First come named turns, each shown by rows before and after it. For each pair of rows after them, which turns, in which order, take the first row to the second? The first pair is done for you.
bove (before |-> after):
[ -9  -4   9  -2   6  14   0 -22  -1] |-> [  1  -9  -3 -14   7  14  -3 -18  -1]
[ 25   0 -19 -16 -13   8  19   8  -7] |-> [-2 -3  2 24 24  0 -7 28  0]
[ -9   8  21  11  -6  -3   2 -28  -9] |-> [ 28   1  -4 -24  -6  10   5  -8 -10]
[ -1  18  21  -2 -20  12   9 -15   5] |-> [ 19  -1   1 -20  -1  22   0  18   6]
ser (before |-> after):
[-23  21 -38  29 -24 -13  35  23 -23] |-> [ 42 -21  -5 -61 -12   7 -10 -15  -3]
[  0 -13  -1  11  22   2 -12  18   4] |-> [ -7   8  -9   7 -20  -4  19  -1  -8]
[ 16 -29   1   6  46  -7 -29  30  17] |-> [-16  18 -25  25 -26 -16  47   5 -10]
vobi (before |-> after):
[ 19  -3  11 -16  34 -15 -15  28  -1] |-> [ -8  13  41  -9   8 -27  -5 -17  -4]
[  7  16   8  -5 -48   1  17 -14 -23] |-> [ 32  -1 -23 -15 -25  12  14  29 -22]
[-51  19   2  35 -23 -19  23   1 -10] |-> [-14 -10 -31  22  15   2   0  56  -6]
Pairs:
(2 to 3 turns a pair)
[ 26 -23  29 -26  30   8  -5   3  -9] |-> [ 16   1  16 -35 -11   3  30 -21 -23]  ser ser
[  9  -5 -27  -5   0  14   8  31  11] |-> [ 10   0 -23 -18 -19  10  18   4   9]  bove ser vobi
[-31  15 -22  42 -14 -11  40  10  -5] |-> [-14 -18  -4  43  42  -5 -13  37  11]  ser ser
[-23   2  29  23  17  -1 -15  -4  -3] |-> [ -5  -8  33  -7  10   6 -22 -24   2]  ser ser
[ -8   9  28 -22 -37  -5  13 -55  -1] |-> [-36  24 -17  44 -22  -3  33  13 -13]  bove ser bove
[ 17   9 -34  -1  -7  -1  18  49 -25] |-> [ 19 -16  14   1  39  -5 -38  37 -10]  bove ser ser
[-25  28  10   8 -47  -5  21 -40 -10] |-> [-42  21  14  56   1  -6  -7   7  -5]  ser ser
[  8  -6  21  14  34   3 -25 -10   2] |-> [ 27 -11  14 -14  17  11 -19 -23  -1]  ser ser bove
[-48   0  17  40   7 -19  -2  17  -1] |-> [-31  14 -12   1 -39  -9  36  -6 -11]  vobi bove
[ 26 -10  24 -37 -15   4   1 -39  -3] |-> [ -8  28   1   7 -35 -11  39 -23 -17]  ser ser
[ 27 -19   8 -39  16  12 -15  -5   6] |-> [ 13 -22   5  -5  36   7 -23  19   6]  ser ser ser
[ 27 -30   8 -31  21   4 -21   1   7] |-> [  8  -3 -38   8   0   1  17  36  -7]  ser bove bove
[ 44 -20   3 -64  -7  15  -1 -26   5] |-> [  3  24 -26 -17 -49   1  49 -21 -14]  ser ser
[ 25 -11   5 -32 -16   0 -16 -37  12] |-> [ 29  -6 -49  -8 -12   9  14  23   2]  ser ser vobi
[  3 -16  28  -5  21  -3 -29  -7   7] |-> [-14  -5  24  22  27  -7 -23   7   0]  ser ser ser
[  4  13   9 -42 -56  -2  34 -64  -6] |-> [ 29 -25  33 -68  -8   7 -13 -57  14]  ser ser ser
[-12 -23  53 -16  17  -4 -48 -44  17] |-> [ 24 -40  25 -48  22  13 -48 -24  21]  bove bove
[-20  -2 -11  29  10  -7  10   2 -14] |-> [ -3 -20  -1  11  30  -1 -19   3  -4]  ser ser
[-13  19 -18  55  14 -20  11  41 -15] |-> [-25  22  38  31 -11 -28  -1 -38  -6]  ser ser bove
[ 35   9 -63 -24 -28  -6  26   6  -5] |-> [ 11  17 -68  22  -8 -10  22  37  -7]  ser ser
[ 13 -14 -39   1  13 -13  -5  25 -10] |-> [-17   7   3   8 -15 -28   5 -35 -12]  vobi vobi
[ 45  -8  -1 -19  35  -8   3  37  -7] |-> [ 52   2  -7 -42   8  -7  28  12 -13]  ser ser
[-32   9  53  -1  13  -6 -20 -47   1] |-> [-26  33 -16  -7 -39   1  45 -23 -18]  bove ser ser
[ 27 -33  17 -22   9  10 -46  -1   5] |-> [-34   7  33  41 -15 -14 -21 -20  -6]  bove ser
[  5  21 -23 -19 -27   9  30   8  -4] |-> [-21  24  22   3 -19  -6   8 -31   7]  ser bove ser
[-22  20 -34  22 -22  11  26   4  14] |-> [ 23  -6 -41 -28 -11  26   9   0  24]  bove ser
[ 51 -12  -4 -17   6   2 -14  13   7] |-> [ 17  -4  34  11  15 -13 -29 -18   9]  vobi bove bove
[-25  28  15  25 -25  -6  24 -26  -8] |-> [ -8  17  23 -11 -24   1  18 -43  -1]  ser ser ser
[ 46  -5  22  -1  53   1 -45  28  32] |-> [ 11  37 -26  51  17  -8  15  60   9]  ser bove bove
[ 39 -30 -12  -6  48  26 -35  47  23] |-> [-22  -1  19  62  47   2 -30  33  23]  vobi bove ser
[-42  14  13  42  -9 -19   7   0  -2] |-> [ 26 -28   7 -40  15   7 -27  -2  13]  ser bove
[ -3 -10 -30  19 -13  -7  24   8 -15] |-> [  7 -13 -25  -1 -25  -1  22  -4 -13]  ser ser ser
[ 21  -6 -12 -21 -11   0   8  -9  -1] |-> [ 13   1 -25   2  -5   3  13  21  -2]  bove ser bove
[ -1  10 -33   4 -19   9  24  14 -16] |-> [ -1  11 -13 -12 -33   4  24 -23 -14]  ser vobi vobi
